In the data rows, the value 128 means zero.
Here is a table of points, one per row:
[ 65 174 113 131  95 120 113 133 115 119 161 126 194  93 163  89 133 138 140  84  87  91  73 149
 137  83  86 179 131 145 124 179 106  94  91 167 155  79 136 109 144 176 176 123 154  94 113 107]
[123  89 135 180 123 122 140 134 205 169 144  63 109  27 113  87 155 102 124 169  75  96 126 157
 201 128 120  91 150 108 107 103 108  56 159 181 160 173  83 145 152  99 145 124 167 187 125 116]
[123 166 116 123 129 131 141 166 121 119 116 133 107 197 127  88  85  81 150 118 226  49 128 115
 155 158 142 191 109 163 121 115 175 103 202 164 163 167  86 108 154 189 177  92 165 178 131 146]
[144 125 112 101 154 105 180 120 139 117 154 111 130 129 172 157 147 146  97 174 161 172 103  63
 140  84 133 174 139  61 157 122 222 143 115 144  47 129 113 139 128  94 145 135 114 147 147  89]
[151  80 255 109 119 122 153 145 111 115 173 119 138 122 108 158 113 152  90 102 145 133 108 140
 122 159 160 124 121  98 111 146 116 131 132 189 176 158 127 153  79 131 115 138 125 100 164  88]
[122 162 147  86 123 135 176 119 166  87 122 217  92 136 130 125 251 131  90 106 120  57 106 129
 127 105  91 113 145 123 114 100  63 163 124  65 156 108 107 143 137 208 149  93  98 105 137 130]
[117 243 130  49 134 134 123  32 127 142 153 107 103 155 121  87  64 144 120 127 117 136 115 110
 128 155 103 108 117 137 140 141 104 120 111 108 151 109 102 113 131 109 157 113  97 116  95 124]
[118 116 106 144 115 127  98 108 150 177 149 114 122 126 150 109 122 112 100 111  94 117  99 104
 104 119 113 105   0 138 119  79 106 119 153 109 119 156 102 154 127 111 190  86 141  79 156 123]
[ 82 133 134  64 109 129 145 141 194 129 148  89 165 167 112 137 189 119 145 164 134 124 120 155
 206 179 123 167 127 182 103  63 221 139 182 123 126 112  62 129 117 126 129 114 116 126 131 133]
[160 163  91 150 148 176 171 123  90 140  68 125 135 171 163 119  91 150 103 160  81  93 182 157
 101 130 128 142 128 164 109 109 106 141 112 138 113  93 132 152 103  87 154 133 198  58 142 111]
[ 96 116 129 149 126  94 117 147 101 108 110 123 177 255 167  75 145 102  80 136  91 133 125 111
 154 132  74  84 144 138 171 128 116 123 109 125 152 123 152 130 108 147 162  96 101 120 123 132]
[ 83  79 112 144 131 154 102  91 130 131  83 145 122 131  92 122 150 112 184 115  87  68 168 104
 145 139 116 107 100  89 115 136 170 166  94 198  87 143 167  84 159 162 122  93 124 147 145 121]
[104 155 132 128  97 119 121 143  42 134 128 136  93 118 156 164 108 157 133 147 102 107 122 133
 168 104 183 129  77  83 149  75 157  70 192 109 127 113 133 138  95 132  60 137 118 136 104 110]
[124  90 108 131  90  75 142 143  88 154 134 118 130 111 168 129 106  68 136  94  95  81 153 131
 102 133 132  99 163 138 126 134 105 129 145  92 131  73 120 100 255 120 157 162 115  57 113 118]
[151  99 112  92 167 129  97 145 129 158 112 153 168 128  90  92 145  85 153 151  89  91  93 143
 119 140 116 210  93 109 115 140 142 151 189 110 138 160 162 118  82  55  74  82 111 134 136 186]
[150 133 148  85 141 134 175 131 101 141 107 136 161 125 112 105 189 205 106  57  93 193 108  95
 122 162 198 121 132 136 177  85 130 147 134 101 130 146  18 120  89 112 150 160  85 134 152 154]
[135 140 146 166 131 131 113 118 135  98 131 129 117 154 143  81 153  36 133 137  92 210 161 124
 141 108 171 180  88 111 167 131  92 129 131 147 105 103 178 133 126 131 105 147 187 153 114 147]
[144 137 140 184 160 145  73 128  79 144  88 183  61 117 224 100 134 125 215 109 142 150 136 130
 142 176 103 158 129 126 138 190 152 140  94 155 141 144 178 129 117  69 141 183 114 101 132 131]
[120 164  89 135 110 167 176 130 135 125 146  69 168 117 113  69 109  69 169  98 152  90 131 128
 152  61 117  74 141  69 144 137  97 137 131  65 155 131 110 128 100 119 176  81 135 118  80 124]
[132  90 142  51 183 196 141 143 123 127 137  91  62 166  54 138 122 170 136  90 125 150  86 114
 142 134 147  92 137 119 145 137 112 102 118 113 133 151 208 137 155 117 128 150 227 147 170  98]
[121 152 118 142 138 127 100 139 110 145 115 105 100 137 119 126 135  72  99 112 110 134 102 205
 119 147 140 111 145 136 105 118 175 154 129 173 109 151 148 105  81 178 173 169  72 192 135  90]
[156 138  58 101  83 120 139 118 184 173 102 151 179 168  99 130 172 118 122  96 156 130 108 154
 125 129 140 133 117 144  96 138 166  65 130 154 141  91 208 123  76 144  37 150 137 160  72 182]
[128 121 169 110 100 154  84 117 129 123  94 135 140 118 141 138 119 144  65 142 123 176 169 105
 109  81 124 148 114 129 118 157 221 134 186 154 149 165 150 151 197 131  81 116 119 135  95 177]
[130  55 124 173 130 101 182 157 136 136 147 106  51 128  85 127 105 192  90 181 172 136 133 146
 122 124 189 118 123 145 110 220  69 164  94 112 117 102 120 117 186 103  87 120  85 137 148 138]
[106 159 129 190 105 185  62 155 120 164 161 149 163 103 183 191 105 102 141 152 153 113 151   0
  65 131  95 132 135 177 108 194  86  98  39  76  93  82 134  81 113 111  78 151 139 108 109 141]
[167 157 133 160 140 132 115 164 150 115  87 168 130 115 129 159 133 110 144 163 135 142  63 112
 137 144 142  88 117 120 120 181  58 132 168 146  43 137 114 135 190 146 120 144 101 131 128 129]
[124 103 109 127 143 148 178 122 131 103 159  99 107 111 145 104 113 148 125 116 128 149 117 138
 112 196  59 126 133 140 134  67 106 114 188 116  99 167 141 131 112 120  75 118  83 180  84 128]
[135 129 118 113 216 111 142 161 136 157 134 197 153  56 129 145 141  82 117 172 120 134 195 118
 166 130 116 100  97 137 137 119  97 155  95 225 167 136 134 113 164 168 178 122 108 132 122 106]
[177 151 144 215 173  73 160 115 145 121 153  48  98 136 102 180 223 179 122 115 157 148 126 131
 103 149 144 126 117 118 128 100 155 153 167  96 171 127 122 151 164 123 144 129 114 140 111 102]
[112 142 142 139 104 119  85 126 202 126 167 160 152 141 157 160  67 133 144 142 111 102 131 144
  81 145 151 131 185  53 152 136 104  87 117 130 130 124 128 106 119 109 143 139 128 112 121 159]
[136 141 141 151 179  80 138 123 123 122 130 117 138 106 155 102  98 118 145 115 131  84 131 154
 122  84 132  97 123 131 138 118 125 141  45 109 134 106 105 116 132 173 113 164 145 140 150 255]
[107  20 147 148 166 141  81  95 109 152 113 154 226 121 152 192  85 184 108 120 238 195 122 137
  80 125 126 156 178 157 123 162  79 147  76 126  80 149 178 196 178 118  67 169 121 105 139 108]
[ 99 175 103  94 160 101 163 126 152  82  99 127 154  94  62 131 128 150 115 119 138 110 130 144
 152 148 181 121 100 149 109 103 194 135 143  83 117 188 153 174 116 113 129 120 112 103 106 131]
[187   5 120 131 112 166  83 112 111  81 131 157 118  96 135 173 109 164 157 188 191 197 106 165
 122  97 131 134  93  80  90 136 128 121  86 122 136  95  93 110 148  93 145 179 124 148 102 119]
[128 123 172 124 157 132 149 120  96 110 155 122  94 109 102 107 119 152 141 136  99 182  69 122
  75 179 178 107 170 110 138 100 182 122 132 124 115  26 120 179  88  93 148  31 130 149 114 128]
[112 107 134 179 137 132 162 109 114 130  73 149 102 123 127 146 127 104 122 147 118 160 105 129
 178 164  88 137 131 144 146 144 139 161 136 144 139 159 156  41  49 177 120 131 117  38 137 148]
[113 171 104 111 116  97  63 154 121 120 129 138  94 126 131  68 155 139 120  75 104  83 202 121
 149 132  86 109 157 119 127 169  96 122 138  97 111 119 100 116  47 182 165 106 192  68  95 129]
[ 90 142 139 131  85  99 179 132 118 128 167 128 127 147 125 135 113  94 167 152  85  88 127 120
 104  86 101  93 122 154  96 125 136 172  87 101 144 174 106  86 117 130 151 141 186 165  81  74]
[131 111 126 120 120 118 104 145 152 134  45 148  77 189  54 126 113 116 147  88 101 126 163  96
 130  96 112 195 124 156 145 112 118  87 129 142 111 119 131 207  92 133  99 177  35  90 133 167]
[155  66 125  75 110 138 149  59 123 105 175  90 120  92 110 245 124 137 117 170 160 115 171 163
 112 107 173 133 133 148 166 148  98  91 155 120 139 149 108 123 105 112 132 123 123 208 160 130]
[180  98 134 117  44 123 139 128 115 147 141 135  98  96 131 229  83 167  77  65 170 178 128 133
 181 129 127 148 165 126 115  93  98 183 103 150 115 129 152 148 157 101 145 133 148 190 138 151]
[150 139 111 157 127 123  86 131 151 102 136 138 141 118 142  90  75 172 121 107  99 100 145 142
 109  95 119 117 150 161 130 118 142 102  96  70 139  81  83 115 138 123  46  92 149 131 175   0]
[104 170 132 105 120 107 109 115 118 119 111 121 173 117  79  56 148 134 144 155 213 111 144 119
  77 110 110 113 149 117 115  87 128 187 201 175 131 136 142 107 102 125 135 159 143 144 172 131]
[140 202  97 118  83 160  82 171 105 102 145 106 145 131 159 138 130 115 178 155 111 200 150 149
  94 115 114 112 192 142 133 137 133  99  76  83 138 152 131 140 174 133 107 106 131  89 197 152]
Along one direction, these points spread out more than along any other. Take the direction at right angles to it along which they spread out most. Go by this last direction. How far along it is each point below, from 0 to 99? 50 is the average, and the first point above lies past it. One standard deviation of the points above along it is 16.
[150 139 111 157 127 123  86 131 151 102 136 138 141 118 142  90  75 172 121 107  99 100 145 142
 109  95 119 117 150 161 130 118 142 102  96  70 139  81  83 115 138 123  46  92 149 131 175   0] 64
[104 170 132 105 120 107 109 115 118 119 111 121 173 117  79  56 148 134 144 155 213 111 144 119
  77 110 110 113 149 117 115  87 128 187 201 175 131 136 142 107 102 125 135 159 143 144 172 131] 42
[106 159 129 190 105 185  62 155 120 164 161 149 163 103 183 191 105 102 141 152 153 113 151   0
  65 131  95 132 135 177 108 194  86  98  39  76  93  82 134  81 113 111  78 151 139 108 109 141] 98
[104 155 132 128  97 119 121 143  42 134 128 136  93 118 156 164 108 157 133 147 102 107 122 133
 168 104 183 129  77  83 149  75 157  70 192 109 127 113 133 138  95 132  60 137 118 136 104 110] 40
[151  80 255 109 119 122 153 145 111 115 173 119 138 122 108 158 113 152  90 102 145 133 108 140
 122 159 160 124 121  98 111 146 116 131 132 189 176 158 127 153  79 131 115 138 125 100 164  88] 34
[144 137 140 184 160 145  73 128  79 144  88 183  61 117 224 100 134 125 215 109 142 150 136 130
 142 176 103 158 129 126 138 190 152 140  94 155 141 144 178 129 117  69 141 183 114 101 132 131] 73
[187   5 120 131 112 166  83 112 111  81 131 157 118  96 135 173 109 164 157 188 191 197 106 165
 122  97 131 134  93  80  90 136 128 121  86 122 136  95  93 110 148  93 145 179 124 148 102 119] 50
[144 125 112 101 154 105 180 120 139 117 154 111 130 129 172 157 147 146  97 174 161 172 103  63
 140  84 133 174 139  61 157 122 222 143 115 144  47 129 113 139 128  94 145 135 114 147 147  89] 34
[135 129 118 113 216 111 142 161 136 157 134 197 153  56 129 145 141  82 117 172 120 134 195 118
 166 130 116 100  97 137 137 119  97 155  95 225 167 136 134 113 164 168 178 122 108 132 122 106] 54
[167 157 133 160 140 132 115 164 150 115  87 168 130 115 129 159 133 110 144 163 135 142  63 112
 137 144 142  88 117 120 120 181  58 132 168 146  43 137 114 135 190 146 120 144 101 131 128 129] 56
[ 82 133 134  64 109 129 145 141 194 129 148  89 165 167 112 137 189 119 145 164 134 124 120 155
 206 179 123 167 127 182 103  63 221 139 182 123 126 112  62 129 117 126 129 114 116 126 131 133] 20
[136 141 141 151 179  80 138 123 123 122 130 117 138 106 155 102  98 118 145 115 131  84 131 154
 122  84 132  97 123 131 138 118 125 141  45 109 134 106 105 116 132 173 113 164 145 140 150 255] 64
